Each named turn below is shown by a few rows before and after it. Which turns, in which order, take the first row of each later pair to the second? The first pair is answered.
pafit:
[ -7   4  13 -19 -29  30   6 -25  -7   3   4 -14 -11  16 -18] -> [ 15   0  -6 -14  -8  38  -7 -26  -3   3  29  -1   4  18  -6]
[-16  25 -10  19  17  13  20  47 -53   3  -5  -2   6   0 -15] -> [ -7  19 -20  19  22  13  16  49 -50   3  10   1  14  -1  -6]
[  0  -5 -11 -17  24 -15  -8  -4  12   1 -42  12  -1  -6  14] -> [  5 -16 -24 -16  13 -24 -10   3  14   0 -24   8   5 -11  25]
[ -5  -6  29   1 -35  -6  16  19 -15   3   7 -18 -26 -13   4] -> [ 23  12  31   9  24  33  -1  -5 -13   6  -6  13 -17   6  -8]
nozed:
[ 12  -3   1  -8  11 -13   4  -9   3   4   7 -19   1 -20   3] -> [ -2  -2  -1  -3   7 -18   9   5  -2   3   3 -19   3 -25   0]
[ -6  -8   9  -1  13 -36  22  27  -8   6 -12  -7  -1 -25   6] -> [  8 -27   3  -5 -21 -21  18  15  -4   1  33 -18  -7  -9  12]
[-83  12 -19  -5 -34  10  -9  47 -19   8  -7  21   9   3 -10] -> [  4 -13 -19 -35 -35  40 -33 -39  13   8  52  20  -4  36   7]
[-10  -2 -24  -1 -28  22   4   0   3   6   9   0  19  14  -2] -> [ 13   2 -18 -10   4  18  -1 -28  13  10 -11   7  22  11  -1]
nika:
[ -6  -8 -27   3 -19   0  -5  14   6  -7  11   0  18  -3  11] -> [  3  -7 -14 -14 -26   9  -9 -19  18  -6  -3  -1   4   7   2]
[-19 -10 -36  -9 -28 -36 -15  18   4   6 -10  -3   4 -19  16] -> [-10   1  -2 -24 -38  -4 -15 -30  12   6 -31  -6 -22   8 -12]
[-32  -1 -29  13  -7 -10  -6  49 -10   0  18   1  22 -13   8] -> [-11 -11 -24 -35 -22 -23 -23 -25  31   5 -10 -11   9  -8  12]
raro:
[  3  16  19  12  30 -21  16  16 -12   6 -34   1  -3 -18  -8] -> [-23  22   8  15  17   3   7  27 -15   1 -36  10   2  -6 -24]
[ -9  -6  -5   4  -6   4  -1  -6   1   3  23 -14   7  -2   8] -> [-11  -5  -4  -1  -9  11  -5 -15   5   3  17 -14   5   4   4]
[-22   4   1 -12  -9  17   6   5   5  -5  -6   0 -15  18 -27] -> [ 14  -3  14 -18  10 -18  21 -10   8   2  -3 -13 -23  -2  -5]
[ 20  -7  14   0   1 -16  22  13  -1   9  12 -22  -6 -18   9] -> [-22   1  -2   4 -22  26   6  28  -3   1   7  -6   0   6 -14]
Pairs:
Between the rows of a pair lie two turns.
[  7  13 -37 -20  26  10   1 -17  30  -2   5  17   6  17  28] -> [-36  13 -11 -21 -21 -27  29  12  13  -2 -16 -12 -16  -2  22] : raro pafit
[ 20   6   4  -9   5  35   6 -15  20 -10 -10 -17 -15   0 -11] -> [ 16   1  14   5   2   5  27  17   0  -7  -1 -31 -19 -20   0] : raro pafit
[ 11   1  -4   2 -10  27  -8 -10   3  -2  25   0  -2  23 -20] -> [ 22  10   7 -10  18   6  -6 -32  14   3 -12   1  -5  10 -17] : pafit nozed
[ -5   7  17  -5 -27  37  -7 -24   1  -6  -4   2 -14  30 -24] -> [ 23 -12 -28   2  -3  11 -18  -7  11  -5  40  11  18  10  19] : nozed pafit
[  7  24   5  15  33  26  -2  11 -24   7  -8  20   9   8 -17] -> [-22  20   6  18  -2  17   8  34 -34   4  -2   7   3   5 -20] : raro nozed
[-10 -13 -30  -3 -13 -39   7  20   2  -2   3  -9  16 -31  14] -> [-22   3   3 -21 -25 -19   8 -18   7  -1 -42 -11  -9 -13 -15] : nika nozed
[  1  13  -6  -8   9  51 -26 -33   5  -6  -2  25   0  37 -26] -> [  8   5 -29  16  29  39 -26   8  -8  -7  30  30  20  23  -4] : nika nozed
[ -5 -11  22  -6 -38 -34  19   8  -7  -4  -4 -26 -24 -17   4] -> [  9  17  10  15  27  41  -8  -8  -6 -11 -16  26  -4  20 -24] : raro pafit
[ -4  10  12  18  32 -12  16  14 -16  -1 -18   5  -1 -10   5] -> [  8 -11  -7  17   5  -9  10  20 -13  -4  34  -4   3  -5  20] : pafit nozed
[  9  -1  17  -8 -16 -35  16   1  11   0  12  -9  -7 -15  -2] -> [  1   8  26   9 -12 -21  21  18  -5  -2  18  -4 -10 -10 -12] : nika nika
[-11  10   7   4  34  -2  -2   3 -13 -15 -32   4  -6  -7  -1] -> [-22  -1 -25  -6   9  22 -24  -2   2 -21 -11  13   8   8   1] : pafit raro
[  1  -9  11  11  28  -5   4  15  -1  -4 -12  11  33 -29   3] -> [ 32 -25   6  -1  12  10  -6 -10   9  -5  22   6  26 -12  10] : nozed nozed
[ -6  -4 -15 -16 -15  13 -11  -2  26   3   5   1   2  -2  -4] -> [  2   1  -6 -11   9 -17   2   6  21   7 -11  -4   2 -23   8] : raro nozed
[ 19   3  22   4   6  13  11 -14  -2  -6   2   0 -15  11 -14] -> [20 -4 -5 14 21  1  5 14 -3 -6 22  8  7 -1  4] : nozed pafit
[ 21 -29  18  -1 -48 -10  19 -21   1   0  32 -31 -35   8   5] -> [  3   8  37  21  -8  44  15 -20 -14  -4  -9  -1 -33  32 -37] : raro pafit
[ -6  14   3 -25 -21   4 -12 -27  -8  -6 -21  13  -9  11   0] -> [  9  12   3  -7 -16  26  -9 -14 -23  -7  16  16 -10  22  -2] : nika nozed
[-15  -2  -1  17  12   4   1  24 -13  -5   5   8   3  -4  -2] -> [  3 -17 -16  -2   1   5 -15  -4   9  -5  21   8   8   2  10] : raro pafit
[-21  -6   5  25 -24  24  21  42 -15   8  39 -11   7   7 -19] -> [ 18   3  21  16   8  54   9 -12   0  12  26   2  -1  29 -31] : pafit nozed
[  1  -5 -14  28  18 -14  -1  23 -37 -15  41   9  12  -2   3] -> [-27  15  -5  -1  10  21 -24 -25 -13 -19 -21  24   5  24 -31] : raro nozed
[ 16  11  -5  -6  16  -7 -11 -19   9  -2 -14   6  -6  -1  -1] -> [  9   4 -15  12   3  -8  -4  19  -8  -6  21   3   2  -7   5] : raro nozed
[-16   4   1   3 -12 -18  12  28 -10   2   5 -13   4 -11   6] -> [  4  10 -14  -6  11  25 -16 -11  10   0   1  13  14  14  -4] : raro pafit
[ -8 -12  13  -6 -17  -2  16  -3 -14  14  -2 -20 -14 -21 -12] -> [ 13 -17  12  -8  -9   3  10 -19  -9  14  12 -16 -14 -16  -3] : nika nozed
[-26 -19 -11 -26 -39  19 -17 -19  15 -15   5 -10  -7  12   4] -> [  6  -9  36 -10 -17  20  11 -25  -8 -12  10 -20 -35  13  -6] : raro nika
[  1  -2 -14  -7   2 -11  -9 -17   8  -3 -15  14   7   2   6] -> [-12   3  -1   0  -4 -23   5   1  -4  -3 -23   6   0  -6   3] : raro pafit
[-14 -17 -25  -5 -42  19 -16   0   8  -4  24   0   8  20   1] -> [ 28 -10 -20  11  34 -20  -5  10   2   4  12   9  23 -12  28] : nozed raro
[-46   8  -7  -3 -20  -7   6   9  -6   4 -21   1  -2   4 -17] -> [-25   2  -5   5  -4 -38  18  24 -14   9  -4  -8   1 -17   2] : raro raro
[-10 -11   1  35 -17  36   9  32 -18 -19  29   3  -1   5   2] -> [ 11 -21   6 -16 -34  22  -8 -44  24 -15   1 -10 -15   8   9] : nika nika
[ 21 -11  10  -1   3 -37  -7 -19  -7  -9  42   2   1 -15  18] -> [-27   6  28  17 -10 -29   9  18 -30 -11  17   1  -6 -15  -7] : pafit raro
[-28   7 -23 -17 -22  13  21  22  -2  -8   3   0   9  18   2] -> [-16  15 -16 -24   0  22  13  -7   9  -7 -25  13  10  24  -8] : nika pafit
[ -3 -13 -22   7 -24 -18  -4  18   2  -1  49 -13   3   6  28] -> [ 26   6 -16  14  35  23 -19  -7   5   1  32  18  11  23  12] : pafit pafit
[-30  24  -7 -22  -8  29 -32 -28 -10   8 -49 -10  10  37   3] -> [ -7   7 -19  -1 -19  53 -33  -8 -25   3  23 -10  13  50  14] : nika nozed
[26  5  2 21 39  5  1 -2 -4 -3 20  9 10 -8 17] -> [-20   7  10  27   6 -13  18  32 -19  -4  -1  -6   4 -19   9] : nozed pafit
[ -1  -2   5  -7   6 -14   7  -1   6   0  11  -3   5  -9  -5] -> [ -8   3  11  -6   1 -11  12  -1   1   2   2  -2   2  -8 -12] : nika nozed
